In the data rows, the value 500 means zero.
Here are some numbered points:
498,404,507,537,508,630,454,374,459,505,324,505,463,584,502,370,676,505,546,419,675,410,461,412,365,420,638 0
541,447,377,624,638,327,368,547,416,419,411,548,463,670,632,630,330,592,546,332,545,367,591,456,452,679,465 1
325,491,334,624,638,370,454,374,459,376,368,548,636,454,632,673,417,505,589,679,459,540,331,672,582,377,465 2
498,447,464,407,378,457,584,331,545,419,368,375,507,367,546,457,676,419,546,376,502,540,591,499,322,506,509 3
541,447,593,364,378,457,454,461,632,678,584,591,636,670,459,500,460,678,633,549,416,497,418,542,322,550,422 4
368,620,593,624,421,500,454,547,589,549,627,635,420,411,502,413,417,375,546,462,416,497,504,499,452,463,465 5
411,491,507,537,594,457,368,461,372,462,497,332,420,367,632,630,633,635,460,462,372,497,375,542,452,463,509 6
628,534,464,624,465,327,541,634,545,549,627,375,507,497,373,630,547,419,503,592,502,583,548,629,582,463,552 7
325,447,464,624,551,327,368,418,416,419,454,375,507,367,546,673,374,419,546,592,416,583,548,542,625,377,509 8
584,404,507,580,378,457,498,591,372,505,454,548,377,540,502,370,590,592,460,419,502,497,418,326,365,463,465 9
411,534,593,364,508,370,627,547,632,505,627,635,636,497,546,500,547,548,546,506,372,627,418,585,495,550,422 10
411,447,464,624,421,587,541,374,372,505,411,461,334,454,459,500,590,462,330,419,632,454,634,369,365,377,465 11
411,404,420,451,594,500,368,547,502,376,584,548,507,324,632,630,547,548,503,419,329,497,375,412,495,463,552 12
628,404,334,407,638,457,584,418,502,462,497,461,334,627,632,370,417,462,589,592,589,497,504,369,495,463,509 13
368,318,420,537,681,370,325,547,502,332,411,505,550,411,459,673,417,548,633,679,502,627,375,499,582,420,509 14
541,491,334,451,594,457,454,547,502,376,454,461,334,584,632,543,374,548,373,506,502,367,548,542,495,679,509 15
584,577,593,624,508,630,368,634,502,635,627,635,636,367,589,413,503,419,460,506,329,367,548,499,409,506,638 16
498,361,420,537,421,543,368,374,502,505,454,418,463,367,459,630,633,548,546,592,372,454,591,456,495,377,379 17
541,577,550,580,465,543,325,461,632,549,497,461,636,454,416,630,460,375,546,635,372,540,461,542,539,463,552 18
498,534,464,364,638,457,498,677,589,549,627,678,593,540,373,586,417,419,546,462,502,540,504,499,452,506,465 19
411,491,377,624,508,457,584,504,459,549,541,375,420,627,459,500,547,462,416,419,545,410,375,326,539,463,465 20
628,577,507,624,465,457,541,547,502,592,627,418,680,411,459,543,503,462,589,462,502,454,548,585,365,550,509 21
541,447,377,451,638,457,411,591,329,505,541,418,334,670,546,413,330,592,460,419,589,454,504,542,668,593,379 22
584,664,507,580,465,457,627,591,545,505,454,418,550,411,373,543,503,375,546,419,416,410,461,456,452,420,465 23
325,447,507,537,508,457,454,418,416,549,454,505,463,670,546,413,633,548,416,462,589,324,504,412,409,463,682 24
584,534,550,580,594,673,671,677,372,462,454,461,377,584,589,543,330,505,373,549,502,454,461,585,668,636,422 25
498,534,550,407,508,587,541,418,675,505,627,461,636,454,329,413,460,419,589,332,502,627,418,499,539,463,465 26
325,534,550,321,465,543,584,591,589,635,497,635,507,497,416,370,547,332,546,462,502,497,418,672,409,550,638 27
411,534,420,580,508,587,541,374,372,549,454,548,334,584,589,413,417,505,373,506,459,410,418,369,668,420,422 28
455,577,680,407,508,587,454,418,675,592,541,635,636,497,459,457,374,678,676,462,502,583,418,499,365,506,552 29
498,404,507,537,465,543,584,374,416,419,454,375,420,411,502,370,590,419,546,419,589,410,375,412,495,506,509 30
498,491,420,580,638,327,454,504,589,376,497,548,463,324,589,630,374,548,503,592,502,540,461,542,582,506,509 31
628,620,507,537,421,370,627,547,675,505,584,461,507,497,502,586,460,419,589,419,459,583,591,672,582,333,552 32
368,361,377,580,551,457,368,418,502,505,497,461,550,411,675,543,590,419,503,462,459,454,504,412,452,377,422 33
541,664,507,451,465,457,541,547,589,419,454,418,507,411,459,500,547,375,633,462,372,540,591,672,539,506,509 34
368,534,550,407,465,370,454,331,589,592,497,635,636,454,416,586,503,462,460,419,416,627,418,629,452,506,465 35
411,534,637,321,508,414,541,418,632,678,454,635,636,497,373,413,374,678,589,376,502,627,331,542,495,679,422 36
541,577,334,537,594,457,541,634,502,505,454,548,463,627,546,500,460,592,416,635,545,454,418,499,495,679,422 37
498,361,464,624,378,370,584,374,459,419,454,418,507,411,589,630,676,505,503,419,502,410,634,585,409,420,422 38
368,534,550,494,421,587,627,418,459,549,411,505,463,670,546,457,676,462,416,549,502,454,375,456,495,420,465 39
498,361,377,494,551,500,498,418,416,505,627,418,463,627,589,630,503,592,503,506,545,454,591,499,495,550,509 40
498,404,334,580,421,370,584,591,372,635,368,591,463,540,589,457,374,635,373,376,632,367,461,456,409,593,465 41
541,491,464,580,681,414,627,591,416,549,411,461,463,540,459,370,374,548,416,635,589,540,461,369,582,636,638 42
455,447,377,494,681,414,411,461,372,376,541,461,334,584,546,543,374,592,416,592,589,367,591,456,539,679,552 43
411,447,507,537,378,587,411,504,632,462,454,505,507,324,416,543,633,505,373,376,459,497,634,412,668,420,379 44
411,664,507,624,378,414,411,418,545,376,584,461,593,497,589,586,676,505,633,679,545,627,634,456,495,550,465 45
455,404,464,451,421,500,498,461,416,376,411,332,550,324,502,543,590,375,546,376,502,454,461,542,365,506,552 46
411,620,507,407,508,587,498,591,502,505,627,635,463,454,459,500,503,375,503,635,416,627,418,585,582,463,552 47
584,577,637,321,551,587,368,374,329,635,497,635,593,584,459,413,417,678,633,462,416,670,461,585,365,550,552 48
628,620,507,494,465,370,454,418,545,549,368,548,420,497,416,543,590,419,416,592,372,497,677,629,582,463,509 49
498,577,464,537,378,414,325,677,502,462,584,548,593,367,502,586,590,592,546,549,416,540,548,585,539,420,552 50
541,361,464,451,551,587,541,634,545,332,541,461,334,497,459,413,374,635,373,462,675,367,504,326,539,506,422 51
411,447,464,580,638,543,411,461,589,419,454,375,334,324,589,630,503,548,503,419,416,497,375,499,539,463,552 52
584,577,507,451,465,543,627,547,416,376,627,591,550,540,502,586,460,375,460,635,372,583,548,456,582,420,509 53
498,491,507,537,681,327,454,591,632,332,627,505,593,584,373,630,590,592,633,592,675,583,634,585,668,593,422 54
368,491,593,407,465,587,584,418,632,592,584,635,636,540,329,457,374,419,633,419,416,540,418,585,495,593,465 55
541,620,593,494,465,457,454,547,372,505,584,635,680,584,329,457,460,635,633,419,545,583,375,672,582,593,638 56
455,447,464,407,465,500,368,418,545,419,411,461,507,411,589,630,547,505,460,635,416,454,677,629,625,420,465 57
584,361,464,580,638,414,671,677,459,332,454,505,463,627,589,543,330,419,373,419,545,454,504,456,539,636,509 58
455,491,507,494,465,587,627,461,459,505,454,461,420,411,502,543,547,419,416,462,545,410,375,412,582,377,552 59
541,664,680,407,465,587,368,331,589,635,541,678,420,367,416,327,417,332,589,419,545,410,418,585,365,593,682 60
455,491,593,407,465,500,584,634,589,592,584,678,593,497,459,500,590,462,633,419,545,583,504,456,582,550,422 61
498,620,507,537,378,500,541,504,545,635,368,375,550,411,502,457,590,592,589,462,502,454,591,369,322,420,509 62
498,534,464,624,638,370,671,547,372,376,454,418,420,497,675,457,460,505,460,506,589,367,548,369,409,636,422 63
628,577,593,580,508,500,584,504,459,505,454,375,593,497,546,413,503,505,633,376,545,583,634,629,365,506,465 64
498,534,420,667,465,500,541,461,502,376,411,505,507,670,632,413,590,419,589,462,502,410,418,499,409,377,552 65
New points follow, each followed by the number of its nearest point above, looking only along the 8 directions in which the numbered points spread most.
368,577,637,580,421,543,584,591,545,549,541,591,550,497,459,543,503,332,633,462,632,454,418,542,365,463,465 >> 27
455,664,464,537,551,457,584,374,502,505,411,418,463,454,502,457,547,419,546,462,545,454,548,456,539,506,509 >> 65
455,361,377,537,638,587,368,504,372,505,497,505,377,627,632,586,547,635,373,549,589,497,591,542,668,593,552 >> 43
628,491,420,580,638,630,584,418,372,419,368,505,463,584,589,500,417,505,416,592,459,454,461,499,452,377,422 >> 13
498,318,507,580,465,500,498,461,545,505,497,505,377,411,416,543,547,548,460,549,459,410,634,326,452,506,552 >> 9
541,361,420,451,638,673,541,634,372,376,497,548,550,497,416,457,460,592,330,679,502,497,461,629,582,636,638 >> 37
541,361,377,580,594,587,498,634,372,332,541,418,420,540,546,457,503,548,330,679,632,497,591,456,582,679,638 >> 15
498,404,420,537,551,673,368,461,502,419,497,505,593,411,589,630,590,505,503,592,459,540,375,629,365,420,465 >> 6
671,447,593,580,465,630,498,418,502,635,411,418,420,670,416,413,503,505,503,506,589,454,677,369,365,420,509 >> 9
455,404,507,494,508,500,541,547,502,376,497,461,507,497,502,543,547,548,546,592,459,540,375,542,582,420,379 >> 57
584,664,464,580,421,587,584,677,589,505,627,418,550,454,373,543,503,419,676,462,416,627,591,629,668,593,509 >> 32
368,491,377,407,421,587,498,418,372,505,368,461,377,627,589,457,460,505,416,462,632,367,418,369,452,463,465 >> 24
411,361,550,494,551,673,541,504,372,505,411,505,463,627,546,413,590,505,330,549,632,497,331,369,625,463,638 >> 28
498,361,464,537,378,543,411,504,459,592,368,418,377,411,589,500,590,592,416,462,589,410,461,456,539,420,465 >> 11
368,491,420,321,378,370,541,504,675,419,497,332,636,627,416,457,503,375,546,635,459,583,504,542,409,506,379 >> 10
541,361,550,537,465,587,541,461,502,462,454,418,420,324,546,413,590,419,330,462,589,454,677,412,452,463,379 >> 11
455,491,420,580,681,543,411,634,459,376,541,505,420,497,589,457,460,592,416,635,545,454,634,499,495,679,638 >> 15
368,361,420,494,335,370,411,591,459,462,411,461,420,411,589,457,633,548,546,332,502,497,591,499,582,463,552 >> 33
671,491,550,580,508,587,454,418,416,592,670,591,636,411,416,413,547,462,416,376,502,454,461,412,409,506,465 >> 5
325,491,420,451,465,587,584,461,502,462,454,461,334,627,459,586,590,505,330,462,589,324,461,369,495,463,422 >> 20
411,447,377,537,421,327,368,547,372,462,584,505,636,497,459,630,590,462,460,679,416,627,634,456,582,593,465 >> 57
498,664,464,580,378,543,411,504,502,419,368,418,377,497,459,500,547,375,589,635,372,670,591,629,582,506,422 >> 49
541,447,507,537,551,414,454,547,589,592,411,418,463,324,589,370,417,462,460,419,545,410,591,499,452,463,595 >> 46
671,404,464,451,551,630,454,591,372,462,454,418,377,497,546,370,374,548,416,462,632,410,418,456,452,679,638 >> 41
411,577,593,364,465,370,671,547,632,419,584,505,550,540,502,457,417,462,676,679,416,583,461,629,495,463,379 >> 10
541,491,464,624,551,457,584,374,329,592,454,548,377,627,459,457,503,505,416,592,632,410,375,456,452,463,379 >> 13
541,361,507,494,378,543,498,418,502,549,368,418,507,411,546,543,460,462,503,419,459,540,634,412,582,377,465 >> 33
584,664,507,494,465,500,541,504,502,462,411,418,463,367,546,413,503,505,373,506,502,497,591,412,452,420,552 >> 23
455,447,377,494,465,500,498,418,545,419,454,591,420,627,502,413,547,419,416,462,632,497,461,412,452,377,509 >> 20
541,491,420,494,378,327,368,461,502,462,454,375,463,411,502,413,547,419,460,592,372,540,591,369,668,420,422 >> 57
541,620,507,580,465,457,584,461,545,592,411,418,420,367,416,457,503,375,589,419,459,497,591,412,409,463,465 >> 23
541,620,420,451,378,543,325,504,416,419,368,461,420,497,502,543,590,462,633,592,459,583,634,585,582,463,465 >> 49
498,404,680,407,465,457,498,418,589,592,497,678,593,540,373,543,547,462,503,635,459,670,418,542,582,506,379 >> 10
368,620,507,537,681,543,368,461,632,376,670,418,593,454,502,673,590,462,503,635,545,627,548,585,625,420,509 >> 57
455,404,550,537,378,587,627,547,416,592,497,505,334,324,416,500,590,462,373,506,416,454,418,369,409,420,465 >> 59
671,620,550,494,378,457,584,547,459,505,411,461,377,411,502,500,547,419,546,462,502,583,634,629,625,593,509 >> 23
628,620,464,537,465,414,325,504,459,419,454,418,507,454,546,500,503,419,416,635,502,540,634,499,539,463,465 >> 49
411,534,550,364,508,673,541,591,502,549,627,375,636,627,416,543,460,419,589,549,545,583,504,629,582,550,422 >> 10
411,361,464,537,508,673,498,374,416,462,454,505,507,627,546,327,503,505,416,419,502,410,504,499,452,420,465 >> 24
584,447,464,364,594,414,584,677,416,505,541,548,463,670,589,500,330,548,416,462,632,454,461,369,452,593,465 >> 22
455,534,550,451,508,543,368,374,329,549,584,678,593,627,416,500,503,635,503,506,416,670,418,672,539,506,638 >> 48
584,620,637,537,421,587,454,504,416,635,627,678,463,411,416,370,503,462,503,419,502,670,504,499,495,420,422 >> 5
584,404,550,580,465,630,584,547,502,462,541,461,463,540,589,413,330,505,416,506,632,367,375,369,409,679,509 >> 41
671,447,593,451,335,630,541,591,329,419,368,375,463,454,589,370,590,419,373,462,589,367,461,412,539,636,638 >> 9
455,620,507,407,465,457,498,591,589,505,627,548,550,497,373,586,460,419,546,462,416,627,548,629,495,420,465 >> 10
325,620,464,451,638,414,368,374,459,549,411,505,593,411,546,630,503,592,460,462,459,454,461,499,452,463,595 >> 6
541,620,593,364,551,500,454,418,632,549,584,635,550,540,373,370,590,419,633,506,502,583,591,672,452,420,336 >> 10
498,577,507,494,465,414,454,677,675,505,584,375,507,454,416,370,547,419,460,635,416,583,418,542,495,463,465 >> 53
455,620,593,364,378,500,454,591,632,592,541,635,593,497,416,543,503,419,589,549,459,627,504,585,495,593,465 >> 10
628,491,464,494,421,630,454,418,502,592,368,505,463,584,416,327,374,548,330,506,589,324,461,326,452,593,682 >> 9
541,404,464,580,378,543,627,418,372,462,411,461,377,584,546,457,590,548,460,506,459,367,461,326,625,463,552 >> 20
671,404,420,537,638,543,584,374,372,376,368,418,463,670,459,500,417,548,460,679,545,540,504,412,539,463,509 >> 13
584,620,680,537,465,500,498,547,545,549,368,461,593,584,546,543,547,375,460,549,459,583,504,412,495,550,422 >> 49
541,534,464,580,421,457,584,547,589,549,584,375,420,367,416,543,590,462,633,376,459,454,591,542,452,377,465 >> 23
